Each path below is one point turned by a fixed rotation once a step. After each direction that follows a path, write how fast that rotation turns it, in degrees each step (0 if it stays still).
Each turn is a multiple of 5 degrees from 10 to 175, or 0.
Each row of a path follows its step; steps can be skipped.
Path 1:
step 3: [ -4  -4 -17 -22 -10 -10  -8  -1  12  17   1   2 -10  11  16   1   9   6
  -2   7  -7  23 -17  -5   9 -19   0  -1   0 -10 -21  19   2  20  -2  11
   3  -8  16  13   4  -3  10  17 -26   7   4   4  10  -2  -5  16   4   4
  -1  -9   3 -16  -2  14  -2  -5  14   5  -2  -6  -1   3 -14  -8 -13  10
   4  -4  18]
step 14: [-15   1  -4  -2   0  -7 -17   3  13  -1   1  -4  -8   2  -2   3   5 -14
  -5  17  -2  14  18  -5 -15  -8 -17  37  -3 -11   9   0  -1  14  11 -14
   5 -19  -6   1 -15  12   8  27   2   3  -7 -13  -4   0   8 -10  -3  -4
   6  15   1 -12   4   6  -1  14  12  11   6 -10  -7   2  17  10 -20   7
   2   0  11]
step 15: [ -8  -9  -2  12  14  -4 -15  -9  -1  15  10   1 -11 -27   5   9  -3  10
   6  -7  -9  18  10  -3  -1   4   2  17  14   4   1  -6  16  20   6  -3
 -10   1 -11  -3   0  -7   1   9  -6   2  10  -2 -28  10   7  -1  -1   7
  19   0  -7  12  16 -11  14  -4   5  10  -3 -27  11  15  -5   5 -20  -7
   8  11 -12]
step 19: [  7   0 -11  -3   3  -8 -22  -3 -10 -14  -5  -1  -6  -1   3  11  -5  -5
   3   2 -14   5  -6 -21  17 -17   1 -17   0   9 -21   8   0   3  -1  12
   3  -7 -11   8  20  -2  -2   2  -9   7   2   0 -14   2 -35  -3 -10 -14
  -1   5 -20  16 -12   0  -2  24   6  19   0   1   8 -15  -5 -12   6   2
 -15   3   7]
step 20: [ -7  -3  -3  -1   9 -21 -13   0  -8  -3 -14   2   0   6  -1  12  23  14
 -15  -3 -22  16  -5  -5   5 -16  -3  -6 -11 -11 -12   8 -14 -11 -10  21
   8 -22   8  -2  -8  -3   2 -11   1  13 -24  -2   8  -3   1   6  -4   2
  -8  -3 -10   1   3  -7   5 -20  12   5   5  -6  28 -11   5   0  19  -8
  -6   3   6]
step 21: [-14  18  10   7   4 -14 -12 -10   0  -6  -1  11  11 -17 -11   5  24  -8
  -1  -9   9 -11  -3  16   1 -11  13   6 -19   6 -12  13  -1 -10   0  23
  -8 -13   5  -4  17  21   6   4   4   5  15  -5   3  -7 -19  -2  16   5
  -9  -1   3  -4  19  -5   8  -3  -4  15  19   2   3 -10  -3   1  15  -6
  -4  18  -9]
step 27: [ -3  -2  -3  -5 -10  22   2  -1  -4  -6   2  -9   2  -4   6  -4  -4  -3
  -3  13   6   1   3   9   1  17  -1   1   5 -12  -5  -7  -8   9  10 -19
  15  -1 -13  11  -7  30  -4  11  16  -6 -18   0   4  20  -8  -9  19   9
 -10  10 -10  20  17 -16  10  11  21  14 -11   0   6 -21  21  -1   0  -1
   6  -6  -9]
step 29: [  7   8  -5 -20   4   1 -20  -7 -15  18  14 -22 -14   3  30   1   7  -6
   5 -14  16   5  -6   5   3   5   8  14   2  19  -9 -19  -6  -6   7  -6
  -8 -14   1  13  -4   1  -2  22 -10   2 -12  11   5  -4  -1 -20   8 -12
  -9  -6  17   9   7  -4  -4  -1  22  -7   2   2  10   1  -5   8  -3  -7
 -11   4   8]
step 31: [-18  -2   1 -17  19 -17 -13  -2   0  -6 -21  -7   1  15   3  11   8  -3
 -19 -11 -15   9   4  12   6  11  -1  10  13  -2   0 -19   6   6  14  -5
  -3   1 -10  -1  -6   5   0  11 -19 -17  18 -11   4 -11  -5   8   4  -9
  -3  16  -4  -2  -5  -2  10  -6   8   6   7   2  26   9   2   9  -3   4
  21  19  10]
step 32: [ -2  -8  -9 -12  -1  -4  -7   1  -3 -19 -11 -18   7 -18   9  26   6  18
 -17 -14   3   5 -14   9  17  -9  13  -2   6 -12 -11   3  -5   1   9   2
 -13   4  11   8  14   2   3   8  -3   0  20  -4 -15   9  -1  11  -4 -21
  16  11  -9 -14   8  -4  -5  12  -3  -5   9 -16  -1  -7 -17   3 -15   2
   8  13 -18]
[ 5 -1 -1  3  2  1  0  0  5  3  2  3 -1 -1  2 -7 -4  4  3  0 -1  4  0 -5
  1  1 -1  1  0 -1  2  4  2 -2 -4 -4  0  2  0  0 -3  4  0  5  1  0  0 -1
 -1  1 -3  2 -2  1 -4  0  2 -2  3 -5  0  1 -2 -1  0 -3 -2  0  1  4 -3  1
  4 -2  0]  35
[ 0  4  3  3 -1  1  1 -3 -1 -2  3 -1  4 -5 -1  2  0  0 -1  3 -2 -1  1 -1
  2  0 -1  3 -2 -6 -1 -2 -2 -2  0 -1  4  0  1  2  0 -6  1  2  3 -2  2  0
  5 -2  0  2  0 -2 -1 -3 -4 -4  1 -5 -5  2  0  1 -1  0 -6  0  0  3  0 -1
 -3  3  0]  155
[ 3  1 -3  0 -3  5 -4 -4  3 -2  1  5  2  1  0  2  0 -1  0  4 -1 -1 -1 -3
  3  2  2 -6 -1 -3  1  5  2  2  1 -1  0  4  2  0  0 -2  1 -1 -4 -2 -1  3
  4  3  1  0  4  1  3  0 -1  4  0  0 -1  1  0 -4 -1  0  4 -8  1 -1 -2  2
 -1 -2  2]  45
[-2 -3  2  0  0  2 -1 -4  2 -1  1 -4  2  1  2  2 -4 -3  2  2  1  6  1  3
  3 -3  1  2  4 -4 -2 -1 -1 -2  1  2 -1 -1 -1 -3 -1 -3 -5  2 -8  3  0 -1
 -3 -3 -1 -1 -1  2 -3  2  1 -4  0  0  4  1 -1 -3 -4 -1  2 -3 -2 -2  0  2
 -1  3 -2]  25
[-2 -1  0 -2  0  1  2  0 -2  0 -2  1 -3 -1 -2  0  5  2 -1  0 -3  2 -2 -2
 -1  0  0 -3  4  1  1 -2  2 -2 -2  2 -4 -4  3  1 -6 -3 -3  5 -4 -5  1  2
  1 -2 -3  0  3 -4  6  0  0  1  3 -1  1  6  4  2  0 -1 -2  1 -3  1 -2  2
  1 -1 -1]  25
[ 1  3  2 -3  4  1  0  1  1 -3 -5 -4 -1  1 -2  2 -3 -1  1  0 -4  1 -3 -1
  1  3  1 -3 -1  0 -3  3  2 -5  3 -4  7 -3  1  0  0  3 -4 -2  2 -4 -1 -3
 -2 -2  0  1 -4 -4  4  2  0 -1 -2  2 -3  0 -5 -1  0 -2  2 -2  0  1  2  1
  0 -1 -1]  55
[ 0  2 -1 -3 -1 -3  0  2  1  1 -1  1  2  3  3  0 -1 -3 -1  5 -7 -2 -3 -1
 -3  1  6 -2  0  0  0 -2  1  1 -2 -4  3  2  0  0  2 -2 -3  1  1  3  1  0
  0 -1  1 -1 -1 -1 -3 -4  2  5  3 -2  3 -3  3  2 -4  0  3  4 -6  4 -3  0
  0  2 -2]  155
[-6 -5  3 -1  0 -2 -4 -1 -1  2  4 -1  5  2  4  3 -1  3  1 -2 -2  0 -2 -4
  3  3  1  5  2 -1 -1  0  0  3  0 -4  2  2  3  3 -2  0  3  1  1 -5 -1  3
 -1  1  0 -6  2 -2  0  1 -4 -1  0  4  3  1 -3  0  3 -1  1  3 -2  1 -1 -1
  0 -3  2]  25
